In the rows, 128 means zero.
Rotation paths and how fast each direction turns (deg/step)
Each turn is a multiple of 5 degrees from 10 to 175, or 0.
Each row of a path follows its step; steps can be skipped.

step 0: [137 122 125 137 125 129 130 133 129 125 130 132 126 132 136 131 129 133
 130 134 121 130 133 119 118 126 128 130 132 125 126 115 127 120 140 117
 132]
step 1: [129 125 127 136 115 126 135 133 140 120 127 122 124 138 130 130 125 123
 124 121 129 121 127 122 125 121 139 120 123 131 129 130 129 132 132 123
 123]
step 2: [126 128 130 126 122 116 139 131 123 133 125 124 131 132 132 133 132 133
 123 120 129 124 126 126 134 127 139 132 131 133 130 115 118 127 126 135
 118]
step 3: [123 125 121 124 130 127 136 126 122 130 137 118 133 135 124 119 131 128
 138 123 119 130 123 134 123 130 128 122 132 140 128 118 124 127 129 125
 132]
step 4: [130 125 128 133 124 142 127 139 119 126 125 124 129 138 134 124 119 117
 129 131 126 133 124 133 135 127 124 124 131 129 129 120 123 131 119 125
 132]
step 5: [132 120 123 128 131 131 134 145 129 126 136 135 122 132 143 130 138 127
 136 129 125 129 131 121 128 129 131 131 136 122 129 129 130 124 124 129
 129]
step 6: [132 127 128 133 117 129 129 131 124 125 130 135 128 135 128 134 129 125
 134 109 118 126 128 124 119 131 135 129 124 129 131 134 133 138 131 130
 126]
step 7: [131 126 123 126 120 119 135 133 118 121 122 132 136 121 131 131 123 129
 131 121 124 126 127 122 132 121 127 131 114 135 126 120 119 125 129 135
 127]
step 8: [132 121 121 130 122 124 130 129 126 132 132 117 131 133 124 129 130 128
 143 131 122 128 124 133 128 121 124 121 126 127 113 122 131 119 131 132
 121]
step 9: [126 127 124 138 122 132 122 141 122 135 128 116 131 131 138 124 130 127
 123 132 126 131 125 135 129 133 134 117 118 121 129 122 130 134 131 130
 128]
Directions:
[127 128 125 128 128 126 129 129 124 127 123 131 126 127 128 127 127 128
 125 129 130 129 129 128 131 130 130 129 128 126 128 124 130 130 127 128
 128]  145
[129 127 127 126 128 126 130 126 128 128 131 128 127 128 129 129 128 133
 128 130 126 130 129 124 131 130 127 128 126 126 129 127 127 125 125 126
 130]  145

step 0: [133 122 131 119 126 118 119 135 124 127 119 130 131 132 133 135 127 130
 135 130 137 116 129 126 127 134 122 140 127 136 125 139 127 124 131 132
 131]
step 1: [126 131 126 129 128 127 119 126 120 126 132 130 129 125 124 136 118 131
 129 124 125 122 122 129 136 132 123 130 133 132 110 132 131 122 127 146
 132]
step 2: [139 126 123 119 128 132 127 133 125 130 125 127 138 128 117 134 120 133
 139 128 131 122 125 127 131 122 142 129 130 133 127 129 125 132 120 139
 134]
step 3: [134 124 134 120 129 118 119 136 120 135 126 132 135 128 125 142 129 123
 131 123 123 122 118 129 125 131 126 131 131 126 133 138 122 122 123 132
 124]
step 4: [127 132 119 130 122 123 108 135 120 133 131 129 134 126 131 130 122 131
 131 133 126 131 131 132 134 127 126 139 132 124 121 132 122 128 127 140
 132]
step 5: [134 129 123 128 124 122 126 134 124 127 117 127 142 120 118 133 127 135
 128 119 141 128 130 129 137 122 128 123 131 129 128 134 127 123 124 137
 136]
step 6: [133 132 132 117 119 114 132 136 112 130 126 137 130 130 121 135 127 128
 129 130 126 131 119 131 130 127 131 130 132 129 119 137 126 130 125 127
 133]
step 7: [130 134 128 130 128 126 116 134 123 141 129 125 138 128 128 129 120 128
 127 119 127 127 122 131 133 125 135 139 121 129 121 142 132 132 136 131
 130]
step 8: [137 129 125 120 112 128 121 126 125 128 124 130 134 126 125 132 126 130
 125 131 136 120 134 121 134 126 131 128 130 127 132 143 128 120 135 139
 132]
step 9: [134 137 134 133 129 121 125 134 117 121 128 139 133 118 120 136 131 130
 134 134 126 127 117 124 131 127 132 129 135 127 123 131 134 127 135 136
 133]
Directions:
[130 130 129 128 128 128 132 130 128 128 124 132 127 127 130 129 127 128
 127 129 128 128 126 130 125 124 129 128 130 130 131 126 129 128 127 130
 126]  110
[129 126 127 127 129 128 128 128 126 128 131 125 130 126 132 130 127 130
 129 126 129 129 130 130 127 127 130 127 128 128 128 125 130 131 131 128
 130]  135
